In the rows, zero is written as 128.
Rotation paths and how fast each direction turns (degrees a step)
Each turn is a multiple of 5 degrees from 10 to 175, or 0.
Each row of a path follows its step; steps can be skipped.

step 0: [134 135 124 137 131 120 123 129 121 132 152 118 132 123 131 128 126 128
 132 136 134 133 119 144 125 135 108 122 135 130 130]
step 1: [116 119 123 129 141 128 135 135 137 119 130 127 134 134 141 129 140 127
 143 130 125 125 137 134 134 135 140 124 140 125 111]
step 2: [125 115 135 122 123 121 134 126 127 110 124 115 136 131 117 133 125 130
 116 133 126 124 136 134 122 144 114 123 131 124 142]
step 3: [113 125 128 134 140 127 130 132 123 134 148 136 131 126 137 115 133 129
 126 129 131 117 125 136 130 115 109 130 136 123 134]
step 5: [126 123 119 122 126 117 133 122 121 122 146 108 133 123 126 130 125 140
 123 138 135 131 125 143 130 136 125 140 124 133 136]
step 6: [112 128 129 130 129 133 118 130 128 121 137 137 146 127 134 125 125 134
 146 129 122 113 128 138 133 125 129 120 142 121 121]
step 7: [134 117 131 128 132 128 140 133 138 125 138 118 142 128 123 128 134 123
 118 116 113 131 128 127 115 149 125 122 132 123 132]
step 8: [112 117 127 123 132 113 141 128 109 129 137 131 124 126 126 126 132 125
 126 136 123 127 129 145 132 122 116 140 128 126 121]
step 10: [121 125 128 113 134 126 139 128 135 127 141 109 135 120 131 120 139 137
 118 126 131 125 128 135 117 132 140 136 122 120 136]
step 11: [122 122 130 130 122 129 126 129 115 120 130 146 138 118 121 128 116 137
 127 131 119 111 127 142 129 132 126 143 138 125 120]
Directions:
[135 127 129 132 129 130 127 131 128 124 131 128 132 125 126 132 127 128
 123 123 133 131 128 127 129 130 124 129 128 134 130] => 155
[128 121 128 125 125 124 132 124 126 130 123 130 127 131 127 130 126 135
 126 127 130 128 128 130 128 130 127 131 130 134 126] => 120
[128 129 130 127 126 130 132 130 129 125 125 125 129 128 127 130 133 130
 124 133 123 128 127 131 128 129 128 128 117 130 129] => 130
[126 128 131 128 126 129 131 130 132 127 127 130 134 130 126 130 125 132
 127 125 130 122 127 126 122 123 129 126 128 124 133] => 90
[129 133 123 125 129 125 128 124 134 132 127 124 126 128 124 128 126 127
 127 125 128 130 128 133 125 132 124 127 128 128 135] => 145
[128 125 127 129 130 128 132 129 128 128 126 128 127 127 129 123 121 125
 126 125 121 131 124 125 130 123 122 126 126 128 127] => 80

step 0: [132 128 118 135 128 128 137 126 131 125 134 127 140 136 139 138 119 120
 119 141 109 127 130 112 110 132 126 140 124 124 129]
step 1: [123 119 125 121 148 129 133 117 141 131 114 113 114 132 125 124 130 124
 116 128 126 126 121 120 123 124 140 114 128 132 125]
step 2: [150 127 121 125 111 133 139 119 133 142 119 138 128 130 139 130 123 119
 127 139 122 133 125 133 117 130 133 130 123 129 119]
step 3: [113 138 124 121 129 128 146 129 128 125 119 126 121 118 128 113 122 121
 119 130 125 130 124 127 147 119 138 118 124 130 116]
step 4: [137 120 120 118 110 120 131 129 112 143 124 123 124 115 115 134 122 126
 139 137 124 118 130 141 126 130 130 131 125 131 124]
step 5: [123 139 127 138 124 131 135 138 118 115 129 119 132 102 122 127 128 116
 120 125 122 132 137 116 131 134 130 120 129 116 123]
step 7: [130 122 132 134 128 137 134 133 132 127 121 124 119 122 131 123 142 122
 127 129 122 137 131 112 106 139 126 112 134 116 134]
step 9: [117 120 121 118 129 143 143 127 131 136 116 133 118 134 113 121 140 128
 128 139 113 133 125 124 119 118 131 123 123 125 129]
step 10: [145 135 122 135 133 131 134 117 107 129 124 124 129 131 125 128 117 113
 113 138 123 129 124 142 127 127 135 131 122 131 118]
step 11: [116 124 110 119 124 126 140 126 139 122 117 128 133 116 117 142 127 123
 124 127 114 121 122 120 135 118 130 132 125 121 116]
Directions:
[128 123 122 128 129 131 129 123 132 125 123 131 130 131 129 128 124 127
 121 130 129 127 131 132 128 124 128 128 130 131 127] => 40
[121 127 125 130 127 124 130 123 126 130 132 126 128 132 131 128 127 133
 125 125 130 128 129 126 130 127 130 128 126 122 122] => 140
[125 128 128 129 134 126 130 124 133 130 128 126 128 122 127 127 129 135
 131 132 125 126 125 131 130 127 127 130 131 130 129] => 140
[126 129 128 130 124 138 131 131 126 125 128 124 126 128 131 127 128 133
 124 131 126 130 126 125 131 131 127 129 132 129 129] => 160
[121 132 126 123 126 123 126 130 129 127 127 129 127 132 127 125 131 126
 126 134 128 125 128 125 128 130 129 131 127 132 133] => 130
[127 130 127 131 126 132 132 125 126 126 129 128 127 132 123 124 128 125
 135 131 127 126 130 133 134 129 126 127 124 128 127] => 60

step 0: [128 136 131 125 115 135 137 133 128 115 132 128 116 131 111 128 125 124
 125 141 140 121 114 117 128 116 125 147 128 124 134]
step 1: [133 130 142 129 138 121 139 121 138 126 124 134 118 114 140 142 134 110
 131 115 131 115 135 125 128 126 124 133 136 121 129]
step 2: [141 123 133 133 129 135 135 132 149 124 128 128 130 137 129 126 118 130
 130 142 129 129 121 144 128 117 122 151 124 133 135]
step 3: [139 130 135 119 125 110 142 139 126 122 118 124 125 126 134 140 134 120
 120 122 142 120 131 123 139 118 132 124 116 140 131]
step 5: [121 139 128 113 124 118 123 138 139 117 132 133 120 119 122 126 122 134
 122 141 140 134 131 132 146 119 133 124 121 139 137]
step 6: [122 139 142 131 134 125 125 130 122 145 120 126 135 123 154 132 128 132
 131 134 130 117 140 125 137 125 136 126 138 124 138]
step 7: [128 125 110 128 128 127 113 125 141 134 121 139 127 118 129 120 119 143
 129 133 121 135 135 135 127 121 126 133 117 144 144]
step 8: [130 151 128 123 121 122 121 146 116 136 112 123 125 128 137 127 131 138
 117 128 129 127 121 113 127 135 135 127 133 138 128]
step 10: [124 136 117 123 111 131 114 142 136 129 133 129 136 130 123 123 130 131
 120 138 118 127 111 132 137 136 136 129 138 141 118]
step 11: [125 129 129 125 117 125 124 113 107 134 122 129 140 126 132 118 143 119
 119 122 121 110 142 129 129 134 127 122 131 129 127]
Directions:
[127 130 127 130 122 131 126 128 128 127 129 134 127 128 128 129 131 126
 128 122 127 123 124 128 122 126 125 132 132 132 126] => 35
[129 125 129 128 128 132 128 127 131 131 131 129 129 122 135 126 128 127
 131 126 121 130 129 127 126 123 126 127 124 124 124] => 140
[131 129 131 125 124 130 128 134 125 128 128 133 126 130 128 126 130 127
 124 135 130 129 128 123 131 128 122 125 126 128 125] => 140
[124 128 129 127 127 130 134 127 127 133 127 124 123 127 130 127 128 128
 120 127 131 124 131 128 126 125 133 126 128 128 124] => 140
[126 123 130 133 129 128 128 125 131 127 120 133 131 130 129 126 133 132
 127 130 132 130 132 130 126 128 126 128 132 124 126] => 145

step 0: [120 104 141 132 129 142 117 122 121 133 126 133 142 131 133 129 132 129
 139 118 134 116 127 135 127 135 140 134 126 142 121]
step 1: [113 145 120 147 123 136 126 125 122 131 139 133 127 110 125 127 128 133
 123 126 129 115 128 144 126 130 123 112 134 123 131]
step 3: [122 137 132 137 129 131 136 125 122 144 134 125 127 128 128 101 123 130
 124 116 137 118 111 136 140 123 133 125 121 135 124]
step 4: [113 114 143 139 125 130 116 138 118 110 132 137 128 123 139 129 134 127
 126 126 121 122 129 137 133 130 114 134 114 122 132]
step 5: [125 127 118 134 125 134 121 127 123 139 144 115 149 129 121 117 116 135
 131 117 121 119 132 129 139 120 122 129 144 128 134]
step 6: [119 125 134 138 126 144 129 127 113 127 118 131 145 128 143 138 137 137
 134 132 133 124 122 135 129 120 132 122 113 138 114]
step 7: [117 133 127 129 129 139 128 124 123 123 155 139 126 117 118 128 123 127
 124 116 134 120 132 145 138 129 142 129 132 122 134]
step 8: [124 119 136 137 128 141 108 141 126 141 134 125 123 121 140 126 135 121
 140 140 123 121 116 126 136 121 121 121 134 136 122]
step 10: [120 115 125 133 118 133 124 125 128 111 138 125 128 115 136 129 128 124
 127 120 129 106 116 130 129 116 110 127 117 133 122]
step 11: [123 126 136 142 135 128 126 138 111 139 137 121 149 132 113 127 120 128
 127 128 126 130 126 134 147 120 130 123 128 115 132]
Directions:
[131 133 128 129 129 136 127 129 135 127 128 135 128 127 130 125 131 123
 128 128 128 132 126 127 133 129 130 126 129 127 128] => 65
[127 127 122 132 125 132 131 122 132 127 123 126 134 125 128 132 128 129
 128 125 125 128 127 127 125 128 124 125 130 127 130] => 85
[128 122 131 129 135 128 124 127 126 128 125 132 131 127 125 132 134 127
 126 127 128 130 127 123 128 127 130 131 125 129 133] => 170
[127 125 126 130 131 127 129 128 134 136 130 129 122 121 129 131 127 131
 128 130 131 128 126 128 129 133 128 129 126 128 127] => 55
[124 126 130 123 126 129 134 134 127 128 130 130 131 127 129 127 134 133
 129 127 130 123 126 124 130 130 127 125 132 126 130] => 0

step 0: [138 131 131 129 127 130 113 124 132 135 131 134 133 129 143 131 118 114
 144 119 143 115 111 126 119 130 130 131 124 133 127]
step 1: [122 117 120 119 136 118 147 124 126 134 135 144 145 131 130 128 137 133
 114 135 119 127 124 122 130 122 133 124 123 118 123]
step 2: [122 119 137 132 121 131 126 123 140 108 111 134 118 131 136 127 123 127
 136 112 127 118 127 140 141 126 135 125 128 135 134]
step 3: [127 126 131 133 129 130 112 129 114 140 136 135 143 140 118 147 120 133
 123 141 125 127 118 125 125 124 136 126 125 135 137]
step 4: [129 117 132 114 133 131 138 121 136 128 126 130 129 130 143 125 119 134
 129 115 142 112 129 130 109 125 123 128 126 119 116]
step 5: [130 123 122 136 137 121 132 128 122 118 119 131 136 130 134 138 144 116
 119 137 127 127 123 130 142 122 154 133 126 127 131]
step 6: [134 127 138 126 124 137 125 120 134 126 141 138 137 131 129 122 117 140
 133 118 125 120 111 145 136 135 122 120 133 141 131]
step 7: [121 122 128 122 125 115 122 137 114 119 117 139 142 126 124 139 129 138
 126 130 128 118 130 115 113 118 128 134 117 121 132]
step 8: [132 122 137 127 130 132 130 108 141 142 121 137 128 130 143 123 125 113
 130 123 148 129 127 133 129 126 142 122 123 132 133]
step 9: [127 115 114 130 132 124 131 135 131 121 145 133 134 137 128 141 127 127
 122 129 108 118 109 122 137 121 133 126 128 125 124]
Directions:
[135 124 129 124 125 126 133 127 132 128 131 125 127 126 126 128 126 133
 126 130 124 126 129 126 127 121 126 125 130 131 127] => 140
[127 131 133 124 125 129 133 129 126 128 122 130 127 127 129 124 129 128
 126 130 126 127 131 130 127 127 131 128 121 121 125] => 120

step 0: [113 114 143 112 138 124 122 130 122 134 120 127 123 131 131 130 135 121
 132 122 127 124 128 131 130 138 124 127 130 127 128]
step 1: [122 118 123 116 128 130 128 130 122 136 119 132 128 130 136 137 118 139
 131 120 141 131 135 136 123 128 135 136 137 128 140]
step 2: [131 131 122 119 135 134 126 142 128 134 120 129 121 126 125 143 121 121
 137 131 123 142 122 134 136 122 124 128 137 135 136]
step 3: [124 127 136 118 127 117 121 140 126 139 119 132 130 128 126 125 137 127
 147 134 116 128 129 126 125 121 140 126 132 130 130]
step 4: [109 115 122 118 126 131 130 137 137 132 130 139 126 130 123 136 125 127
 131 123 125 123 133 124 118 116 131 126 132 118 127]
step 5: [115 137 123 114 135 134 134 140 131 127 115 119 123 137 127 137 129 121
 130 123 126 117 135 128 128 134 124 135 130 134 133]
step 6: [123 121 138 120 126 131 129 141 110 131 131 130 134 131 125 132 131 122
 131 121 122 125 129 138 133 132 137 140 139 134 134]
step 7: [124 125 129 117 134 129 120 133 114 134 130 141 116 130 136 142 124 126
 136 130 137 121 127 128 134 119 130 121 135 121 134]
step 10: [124 117 132 118 130 128 127 137 129 136 119 125 118 127 136 136 121 128
 140 117 127 126 141 126 117 134 136 130 126 120 133]
step 11: [112 121 119 127 139 134 132 137 128 137 129 125 129 136 125 140 121 126
 138 125 126 135 130 140 129 127 131 126 137 141 133]
Directions:
[121 125 127 126 129 123 127 125 130 132 134 129 131 132 130 131 128 129
 130 132 133 128 126 127 128 129 129 126 124 130 125] => 100
[128 127 128 133 132 128 126 128 128 127 121 126 127 130 131 130 133 123
 130 133 132 125 127 125 130 128 123 127 129 123 131] => 155
[127 124 138 128 125 122 127 130 123 126 127 129 130 123 129 125 127 123
 128 128 129 129 128 125 127 129 131 127 128 125 125] => 115
[128 124 128 129 129 126 121 127 128 127 126 130 133 130 130 125 136 131
 127 125 125 126 126 134 129 125 131 131 128 127 127] => 125
